Rotation paths and how fast each direction turns (degrees per step):
Each turn is a multiple of 5 degrees from 10 to 175, or 0.
Each row of a path follows its step; steps can be skipped.
path 1
step 0: [ 51 -13  30   2 -12  -5 -15  20   7  13  30 -18 -18  59 -22   2 -16  32
 -13   3 -34 -15  30  23  13 -29 -39   5 -29 -23  15  14  27  -5  18  28
  29 -22  18  18 -25  12 -13  20   8  24  -5   8 -44  -7 -21 -14  30  -6
 -30  -9 -20 -53]
step 1: [ 28  41  -2   0 -33   1  -8 -12  17  37 -22 -24  -2  -2 -40   6  29  51
 -17  13   0   3  24 -38  31 -40 -19 -12   2 -49 -11  10   4  24  22   1
  33 -14 -25  31  47  39   5 -19  43 -27   7  16  21  -2  25 -11   2   8
   5  -4  19  12]
step 2: [ 44 -37  20 -48 -18  27 -14  36   9   5  14 -51  16  24 -18   2 -31   4
   0  35  35  -9  19 -11   9  12 -36  -9 -43  19   6   9 -17 -26   9   7
  20   1 -16  16  15   6 -36 -11  34  11 -22 -37  -1  -6  -4 -26  33  22
  -8  31  17 -32]
step 3: [  9  11  10   8 -13   3 -36  15  30  29 -17 -32  49  -1 -31  38  -8  40
 -11 -30 -15 -10 -19   0  19 -11  -4 -26  32 -29   4 -22  15  -2  52  14
   1 -12  12  36  22  17  -6   1  -9 -20  -2  36 -23   9  12 -39  26  45
  -7  45 -33 -11]
step 4: [ 32 -18  16 -39  34  18 -33 -10   0  39  35 -19   1  22 -18 -22 -15  27
 -14 -23  -2  12  11 -31  21 -13   7 -25 -22 -16   8  21  15   8 -32  13
  12 -16 -19  48   6   2 -40   3   6  34   0 -20  15  36  34 -18  54 -22
  33  27  26  10]
step 5: [ 26   7 -19  11   4   7  13  17  10  23  -8 -15   2  12 -28  -1  18  15
 -33   2 -20 -31  -5   8  17  -4 -19   7   6  -9  -6 -46 -21 -16  38  67
 -15 -37  18  23   2   5 -53  25  42 -18 -46   1 -12  30  21  15  16  46
  -6  20  32 -13]
step 6: [ 49  -5 -17 -30  -8  17 -14  26  -4  24  47   9  33  33 -39   6   3  38
 -14  -9 -21  -2  13 -10 -25 -26  14  15  -7 -35  -9  24 -18  14  -7  10
  41 -14  -4  60  -2  -2  12 -13   5  37  35  -8  -4  28 -13  -3 -12  52
  26   8 -12 -27]
step 7: [ 52 -19  11  -4  -9  28  -4 -20  -8 -24 -14 -32  -2 -17 -39   5  -9   2
 -38 -35 -17  -9  51   7  39  31  12 -18 -22 -39 -25 -19   4  12  23  14
  12 -43   4  26   0  32 -20 -29  37  -5 -35  -2  21   7  44 -19   0  11
 -26 -16   7 -18]
step 8: [ 57 -10  18 -20  38 -15 -51  18  11  15   0 -25  21  29 -38  21   3  13
  -3  28   8 -23  13  14   5 -35 -13  16  30  23  29  24  -4 -10  48   7
 -10  16 -17  36 -18  15   9 -30  32  30  17  -7  20   9  30  14  -3  46
  -6  19  29 -12]
step 9: [ -3 -17 -11 -16 -12 -26 -23  19  13   6  65 -14  33  -4  25  17 -15  45
  -5 -40 -32 -22  26  -7  42  17 -21 -36  -8 -28  -9 -13  19 -16 -14  -4
 -11 -17 -14  48  11  35 -11  -5  43 -19 -19  14  22 -14  19  -7  -7  27
   0  16  -2 -46]
step 10: [ 12 -46  28   4  35  51 -21   4   2  -6 -22 -25  17   5 -51  14  -3  48
 -18 -10 -20  15 -12 -36 -23  -1 -22   6  13  18   1   0 -12  17 -12  21
 -21  -6 -15  38  -5  19 -15 -34  20 -14 -16  -5  48  21  11  -5  -5  33
  27  42  30  32]
step 11: [  9  -2  -6 -18  26  23 -32  33  11   5  49 -34  27  42 -14   8 -19 -16
  27 -13 -24  -8  10  20  -2  22   3 -19  20 -11 -17 -40  -5  25   1  15
 -14  -9  39  56 -13 -44 -31   7  42  20 -19  39   8   2   9  12  20  16
 -25  -1  18 -39]
Directions:
[ -4   2  -3   3   6  -8  12  -1  14  -2  -4   0  -2   2  -8  -2  -6   3
 -10   1   2   1   8  -1   6  -9   1  -5   2  10   0  -9  -4  -2 -10 -10
   9  -4  -8   0  -8 -10  -2  -5  -1   1   0   5   7   5  -4  -1   8   8
  -6   2  -6  -5]
0
[ -6  -9  -7  -3 -14  -1   7  11   8   1  -2   2   2   1   4  -3  -2   7
  -7   4   4  -1  -2  -2 -10  -3  -3   8   0  -5  -2  -1  -4  -7 -12   1
   2  -4  -2   0   7  -3   4   0  15  -8  -4  -4  -1  -1  -7  -3 -13   3
   9   1  10   3]
90
[  3  -2   0  -2   6  -6  -9   4   8   7   5  -2   4   4   3   7   1   7
   7   0   1  -6   8   2  -5  -1   5   8   0  -6   1  -1  -2  -5   9   3
  -3  -5   2  -8   0 -15  -4  -5  -4 -11  15  16  -5   0  -7   3   0   1
  -2  -6  -1   6]
135
[  4  -9  -4   7  -2  -2   6   0  -2  -1   0   1   4  -1   1  10   4   3
   3 -12 -10  -1  -3   0  -3   9   0  -2  -9   2  -2   0  -2  -8  -4   0
   4   5  -7   2  -6  11   1  -5 -12  -2   1   0 -14  -4 -16  -4  -1  10
   7   8  -8  -2]
110
[  0   4   7  -2   5   8  15 -11   3  -6   9  -2   6 -12  -5  -2  -7   8
   2  -3   3   3   5  -7   5   6   0   3  -1  -8   0  -3   3   1   0  -5
  -3  -5 -12  -2  -1   1  -4   2   2  -1   7  -8  -5  -9   4   3   4  -1
  10  -8   7  12]
130
[  2   4   8   3  -6   3   3  -7   2   1 -14   8   2   5   1   9   8   5
  -7   7   2  -6   0  -4   4  -1  -5  -3  13   0   1  -4   9   9   5   1
  -6   0   8  -4 -13   2  -4   2   4   1   9  -3   1   3  -5  -2  -9   8
   4   9  -5  12]
155
